<19>: [101 157 153 165 146 103 119 167]
<75>: [ 77 173 144 164 165 105 118 164]
<104>: [102 130 151 158 147 104 119 174]
<81>: [130 151 157 147 104 111 132 165]
<67>: [ 73 193 128 163 158 108 133 172]
which: [147 104 119 174] -> <104>
which: [105 118 164] -> <75>
which: [163 158 108] -> <67>
which: [130 151 158 147 104] -> <104>
which: [104 119 174] -> <104>

<139>: [130 125 129 119 131 134 128 134 133 128  54 168 146]
<157>: [130 127 119 132 122 127 131 135 126 135 120  93 137]
<15>: [130 125 129 119 131 134 128 134 123 131  77 107 126]
<20>: [132 121  95 121  98 130 131 129 124 126  86 171 139]
<163>: [134 123 131  77 106 126 132 130 133 128  54 168 146]
<152>: [131 131 127 129 128 121 128 128 126 127 152 174 119]
<173>: [130 131 107 134 111 120 125 125 130 119  88  98 129]
<115>: [117 128  93 135  94 126 120 125 121 143 113 186 152]
which: [123 131  77 106 126 132 130 133] -> <163>
which: [134 123 131  77 107] -> <15>

<205>: [137  90  94  90 123 133 155 118 131 103 106 149 119 121 108 106]
<167>: [139 102 139 156 141 111 122 148 124 125 141 117 103 141 104 147]
<144>: [114 133 108 122 129 139 129 112 127 112 111 122 144 130 125  97]
<119>: [134 130 129 126 104 101 159 144 135 154 144 187 124 127 133 137]
<193>: [138 127 130 140 147 107 118 155 127 125 126 145 133 144 124 140]
<198>: [131 138 146 170 138 102 109 136 132 136 148 113 115 140 124 162]
<147>: [127 146 141 145 139 110 108 145 131 161 122 147 125 137 143 142]
<80>: [117 147 122 133 111 115 106 105 130 141 122 137 136 138 139 126]
<180>: [132 118 125 124 133 142 121 106 126 139 140  95 123 121 121 121]
<166>: [132 121 142 149 142 131 122 107 127 129 136 106 109 127 127 144]
<16>: [139 101 127 148 129  99 129 152 127 143 137 144 104 134 102 146]
which: [107 118 155 127 125 126] -> <193>
which: [118 155] -> <193>
which: [155 118 131 103 106 149 119 121 108] -> <205>
which: [112 111 122 144 130 125  97] -> <144>
which: [146 141 145 139 110 108 145 131 161 122] -> <147>
which: [118 131 103 106 149 119 121 108 106] -> <205>
which: [ 94  90 123 133 155 118] -> <205>

<31>: [156  96  99  85 128]
<11>: [ 58 171 136  91 135]
<77>: [123  58 138 148 119]
<24>: [192 188 134 142  90]
<82>: [192 188 134 142 125]
<130>: [156  96 132  85 128]
<47>: [142 183 113 135 120]
<94>: [168 130 140 152  98]
<56>: [ 58 171 136  91 155]
which: [192 188 134 142  90] -> <24>
which: [192 188 134 142 125] -> <82>
which: [99 85] -> <31>

<93>: [127 128 143 103  93]
<52>: [132 127 128 151 115]
<85>: [128 127 132 103  93]
which: [128 127 132 103  93] -> <85>
which: [128 127] -> <85>
which: [128 127 132] -> <85>
which: [128 127 132 103] -> <85>

<111>: [150 142 140 102 100 106 143 130 156 156 157 123 132 159]
<128>: [108 148  54 124 129 133  87 137 156  83 101 120 131 137]
<100>: [130 145 124 123 176 106 130 143 169 150  89  98 158 147]
<86>: [ 87  54 148 108 124 133 129  95 106 112 133 143 117  88]
<69>: [172 186 117 146 134 172 133 148 157 148 145 131 132 179]
which: [106 130 143] -> <100>
which: [ 87  54 148 108 124 133 129] -> <86>
which: [143 130 156 156] -> <111>
which: [145 124] -> <100>

<121>: [156 177 158 165 185 164]
<3>: [156 149 158 167 151 164]
<72>: [149 160 165 151 154 164]
<109>: [156 149 158 165 151 154]
which: [160 165] -> <72>
which: [149 158 165 151 154] -> <109>
which: [156 149 158 165 151 154] -> <109>
which: [149 160 165 151 154 164] -> <72>

<105>: [ 98 199  99  71  77 105]
<84>: [130  99  71 199  80 150]
<78>: [ 71 198  80 142  59 111]
which: [ 71 199  80] -> <84>
which: [130  99  71 199  80] -> <84>
which: [ 99  71 199] -> <84>

<42>: [188  77 101 157  93 118 172 134 165 124]
<120>: [156 104 172 101 144 165 135  66 132 124]
<5>: [101  66 156 104 144 135 165 172 134 161]
<127>: [143  66 156 104 144 135 165 172 134 161]
which: [143  66 156 104 144 135 165 172 134 161] -> <127>
which: [101  66 156 104 144 135 165 172] -> <5>
which: [188  77 101 157  93 118 172 134 165] -> <42>

<50>: [126 128 101 126 140]
<51>: [126 128 130 126 165]
<76>: [130 128 126 126 165]
which: [130 128 126 126 165] -> <76>
which: [126 128 130] -> <51>

<132>: [102 125  77 115 125 129  92 143 112 113 108 109 117]
<23>: [102 124 139 122 129 106 124  92 112 113 108 109 117]
<106>: [140 125 143 112  58 124 163 137 101 111 109 135 144]
<70>: [113 115 143 125 129 125 102 108 109  92  77 112 126]
which: [115 143 125 129 125 102 108] -> <70>
which: [102 125  77 115 125 129  92 143 112 113 108 109] -> <132>
which: [102 125  77 115 125 129  92 143 112 113 108 109 117] -> <132>

<113>: [186 119  73 150]
<125>: [198 117  63 152]
<66>: [186 150 119  73]
<89>: [118  73 123 114]
which: [119  73 150] -> <113>
which: [186 119  73 150] -> <113>
which: [ 73 123 114] -> <89>

<177>: [114 110 132 136 126 134]
<174>: [139 113 110 162 113 146]
<92>: [111 121 110 129 118 134]
<196>: [119 121 110 129 118 134]
<170>: [111 121 110 138 118 134]
<189>: [147  55  97 105 108 119]
<161>: [168 113 110 132 136 102]
<187>: [151 113 100 138 123 131]
<18>: [135 125 132 117  93 134]
<99>: [143 125  94 147 118 146]
<63>: [135 113 116 138 116 131]
<131>: [156 109 110 135 136 119]
which: [168 113 110 132 136 102] -> <161>
which: [113 110 132 136] -> <161>
which: [110 135 136] -> <131>
which: [111 121 110 129 118 134] -> <92>
which: [113 110 162] -> <174>
which: [111 121 110 138 118 134] -> <170>
which: [110 132 136 102] -> <161>

<2>: [141 172 193 178 116 125 148 163]
<44>: [169 136 121 131 126  97 102 120]
<159>: [134 118 120 118 127 141 121 127]
<58>: [183 181 143 158 112  74  78 138]
<102>: [123 141 156 152 114 149 151 135]
<68>: [151 105  99 111 124 141 107 104]
<138>: [142 126 118 129 135 114 106  99]
<90>: [150 161 158 159 120 108 101 131]
<91>: [131 123 161 154 120 123 128 167]
which: [158 112  74] -> <58>
which: [129 135 114] -> <138>
which: [183 181 143 158 112] -> <58>
which: [142 126 118 129 135 114 106] -> <138>
which: [131 126] -> <44>

<40>: [102 117  78 161  89 132  59 132 116 111  84 144 131  79  87 183 149 115
  65 166  78 111]
<13>: [124 145  83  73 176 115 130 138 111 132 178  98 143 108 114  82 109 115
 188 136 151 185]
<79>: [102 117  78 161  89 132  59 132 116 111  84 144 131  79  87 183 149 115
  65 166  78 100]
<33>: [132  79  87 135  87 153 123 100 140 125  99 104 142  88  95 113 128 148
  86 146 100  90]
<83>: [111 132 142 144 103 119 119 108 123 135  86 165 119 120 100 167 122 108
 129 167  68 100]
which: [102 117  78 161  89 132  59 132 116 111  84 144 131  79  87 183 149 115
  65 166  78 100] -> <79>

<53>: [144 103 137 134 145 113 135 108]
<88>: [144 103 134 145 137 124 172 136]
<57>: [103 134 144 145 137 123 155 105]
<25>: [144 103 137 134 145 124 155 105]
which: [144 103 137 134 145 124 155 105] -> <25>
which: [137 134 145 124] -> <25>
which: [144 103 134 145 137] -> <88>
which: [137 124 172] -> <88>
which: [145 137 123 155 105] -> <57>
which: [145 124] -> <25>

<28>: [114 144 154 127 148 127  76 159 157 128 124 129  99]
<49>: [141  99 138 182 118  88 147 141 154 142 127 117  91]
<32>: [128 136 127 142 174 103 167 138 141 145 119 107 152]
<6>: [113 111 136 113 130 131 146 169 134 142 134 135 140]
<103>: [123  95 121 139 168  99 165 161 148 154 139 116 153]
<151>: [129 148 159 127  76 157 114 124 127 128 144 154  95]
<136>: [128 134  97 115 131 130 147 158 136 163 138 110 157]
which: [134  97 115 131 130 147 158 136 163 138 110] -> <136>
which: [113 111 136 113 130 131 146 169 134 142 134] -> <6>
which: [113 111] -> <6>
which: [129 148 159 127  76 157 114 124 127 128 144 154] -> <151>
which: [130 131] -> <6>

<117>: [163 190 176 185 148 168]
<55>: [185 156 148 167 144 149]
<29>: [115  62 165 190 176 185]
which: [115  62 165 190 176] -> <29>
which: [176 185 148 168] -> <117>
which: [163 190 176 185 148 168] -> <117>
which: [165 190 176 185] -> <29>
which: [148 168] -> <117>
which: [176 185 148] -> <117>
which: [165 190] -> <29>

<7>: [109 118  86 124  93 132]
<14>: [109 118  86 108  93 132]
<43>: [158 108 196  93 108 132]
which: [109 118  86 124  93 132] -> <7>
which: [ 93 108 132] -> <43>
which: [196  93] -> <43>
which: [109 118  86 108  93 132] -> <14>
which: [ 86 124] -> <7>

